[4 4 6 2 8] value 6
[ 28 165  70 195  39 139 199] value 70
[ 221 -876 -729 -622  349  672] value -729
[ 23 154 228  20 130 138] value 228
[8507 1510 4403 3482] value 4403
[869 383 819 146  98] value 819
[4 7 6 6 1 7] value 6
[ 966 -393 -271  631 -932] value -271
---
[208, 163, 34, 70] value 163
[[13, -13, -19, 18, -10], [33, -13, 4, -26, -19], [-15, 16, 9, 36, 25]] value -13
[[6395, 6950, 9903, 6862, 4100, 2626], [5283, 4270, 6697, 4667, 3252, 5415], [5130, 3931, 6159, 4169, 2900, 5830]] value 6950
[2, 7, 8, 8, 7] value 7
[1, 5, 6, 7, 2, 8, 3] value 5
[[4989, 5550, 6022, 6467, 2602, 4896, 7289], [5533, 4864, 7736, 6241, 3906, 4642, 6835], [6190, 4340, 4486, 7994, 3815, 5057, 3607]] value 5550
---
[[-19, 25, -11, 4, -9],
 [-38, -45, -30, 24, 21],
 [3, 10, 9, -30, -45]] out 9

[[-20, -21, 5, -13],
 [-2, -9, -26, -38],
 [39, -12, 35, -40]] out 35

[[6923, 1627, 7135, 7220],
 [9206, 8159, 3860, 5827],
 [9518, 7421, 7371, 6882]] out 7371

[[3, 4, 6, 6, 8],
 [6, 7, 5, 2, 3],
 [2, 4, 6, 5, 4]] out 6

[[137, 162, 191, 73, 123],
 [124, 47, 68, 92, 123],
 [212, 143, 163, 134, 225]] out 163

[[-595, 705, -531, -547],
 [-506, -804, -801, -422],
 [-605, -613, -646, -768]] out -646

[[87, 212, 108, 196],
 [149, 32, 148, 143],
 [216, 122, 127, 248]] out 127

[[53, 14, 71, 55],
 [75, 74, 83, 95],
 [79, 68, 82, 89]] out 82
---
array([[  2, -55,  30, -56,  48,  39, -39],
       [ 34,  43,  32,  23,  47, -37,  -3],
       [-13, -41,   4, -53,  21,  27, -29],
       [ 13, -57,  26, -38,  26,  17, -12],
       [ -1, -27,  10, -41,  23,   7, -26],
       [ 17, -74,  45, -63,  57,  45, -37],
       [ -5, -43,  18, -54,  41,  33, -40],
       [ 14, -61,  39, -49,  49,  32, -27],
       [-19,  -7, -11, -38,   1,  10,  -6],
       [ -7, -31,  15, -42,  37,  26, -35],
       [ 37, -81,  50, -54,  50,  24, -13],
       [  0, -44,  15, -45,  30,  20, -28]]) ==> -28

array([[ 10,  16, -42,  18,   7,   7, -51, -25],
       [-14,  20, -61,  -5,  46,  28,  17,  25],
       [  8,  11, -50,  12,  29, -10, -34, -33],
       [ -2,  13, -45,  10,  19,  17, -15,   4],
       [-22,   1, -29,  11,  24, -15, -24,  -1],
       [-13,  15, -25, -26,  49,   2,  81,  42],
       [-16,   8, -20, -11,   5,  -8,  24,  49],
       [-23,  19, -43, -28,  51,  -2,  56,  40],
       [ -8,   5, -29,   8,  40, -34, -17,  47],
       [  4,   0,   6,   9, -27,  22, -25, -24]]) ==> -24

array([[ 14,  34,  10,  -9,  13,  21, -12,  10,  30,   4,  25,   7,  -3,
         22],
       [ -6, -35, -26, -14, -75, -44, -17, -15,  -3, -11,  40,   9,   6,
         -2],
       [  0, -21,   9,   0,  11,  27,  -1,  30,  64,  -4,  14,   2,   1,
         20],
       [-13, -52,  26,  -5,  15,  50,  19,  12,  23,   8, -23, -12,   3,
        -11],
       [  5,  10,  12,   4,  25,  22,  14,  -7,  16, -11, -12, -13,   8,
          1],
       [ 10,  11, -34,  13,  -7, -62, -22,  23, -25,  -5, -28,   4,  -6,
        -24],
       [  2,  -5, -40,  -6, -28,  -2, -48,  19, -20,  -5,   4, -10,  12,
          3],
       [  5,  43,   7,   3, -46,  -5,  32,   2, -31, -12,  53,   2,  -8,
        -26],
       [ -8, -19,  43,  32,  -3,  22,  28,  28, -17,   4,  52,  11,  -4,
        -10],
       [  2, -26,  35,  15, -22,   9, -25,   6,  11,  -9,  20,  13,  -8,
         14],
       [ 12, -38,  -8,  12, -29, -28,  -1, -24, -11,  21,  33, -29,  -9,
          3],
       [ -8, -16, -17, -12, -13,  17,  14,   6,  15, -33,  32, -21, -10,
        -24]]) ==> -24

array([[ 18,  16,  50, -26,   9,  27, -25],
       [-23,   3,  -4, -21, -22,  28, -33],
       [ -5, -29,   1, -14, -30,   8, -59],
       [ 31,  12,  22, -20,  19,   7,   2],
       [ -9, -21,  -7,   0,   6, -10,  -1],
       [-12, -35,  31, -22,  58, -26, -38],
       [ 17,  10,  34, -25,   3,  34, -17],
       [ 45, -23,   4,  -3,  -9,  33, -43],
       [ 67,  34,  71, -22,  36,  34,  16],
       [ 13,  -9,  -6,   9,  -1, -19,   6],
       [ 16,  23,  -5,   9,  18, -10,  26]]) ==> 26

array([[ 40,   0,  -6,  -7, -18,  34,  -7,  11, -17,  -3,  17],
       [ -9, -44,  26,   2, -15,   1, -13, -52,  -2,  25,  24],
       [ 13,   9, -73, -16,  35, -24,  -1,   8,  -9,   4,   7],
       [-10, -15, -46,  22,  10,  10, -14,   0,  -6, -15,   6],
       [ 59,  11,  -8, -27, -18, -18,   3,   2, -26, -15, -10]]) ==> -10

array([[-23,  33,  -3,  -3,  -2,  -2,  -2,  -5,  16, -29,  -5,   0],
       [ -4,  -2,  18,   7,  36,  20,   2,   7, -18,  40,  18,  14],
       [ 55,  22, -18, -14, -22, -21,  60, -27, -23, -15,  -4,   8],
       [ 77,  53,   6,   5, -40,   3,  53,  -9, -28, -52,   1,   1],
       [ 14,  35,   9,   8,  46,   9,  14,  28,   0,  10,   1,  -9]]) ==> -9

array([[ 41,  18,  77,  30,  57,  53,  38],
       [  5,  17, -40,  33,  44,  53, -25],
       [ -2, -41,  -9, -49, -40, -58, -13],
       [ 19,  25, -38,  51,  70,  79, -34],
       [-11, -37, -47, -35, -51, -55, -40],
       [-27,  -8,  35, -30, -53, -55,   9]]) ==> 9
---
[[ 48 -44  42  -9  50 -28]
 [-16   3   9  11 -62   9]
 [-13 -21 -27   7 -16  -7]] Answer: 3

[[-17 -30  51  13  23 -45]
 [-10 -12  19 -32 -53  42]
 [  8 -27 -25  -8  31 -79]] Answer: -12

[[ 44 -42  10 -52   7  15]
 [-13   4 -28  16 -49 -20]
 [-23 -74  45   5  29  11]] Answer: 4

[[ 1 19 74 80]
 [23 79 81 80]
 [-1  0 12 72]] Answer: 79

[[-44 -38   4 -36 -60]
 [ 34  19   9  21  48]
 [-42 -21  12 -22 -57]] Answer: 19

[[ 24 -11   3  17]
 [ 19 -69  43 -54]
 [-22 -41  19 -71]] Answer: -69

[[ 33  10  -2  17 -66  12]
 [-20 -27  35 -46  32  21]
 [ 19 -14  31 -25 -48  32]] Answer: -27

[[-16  13  -2  22   0   9]
 [-48  43  36   1  27  27]
 [ 32   0 -32  37 -61  43]] Answer: 43

[[ -8 -26  50 -34  47 -33 -15]
 [  8  15  -5   4  10 -19  24]
 [ -4 -11  55   2  83 -33  12]] Answer: 15

[[  5  14  14 -10   4]
 [  2  43  45   5  -3]
 [-14  56  64  26  -4]] Answer: 43
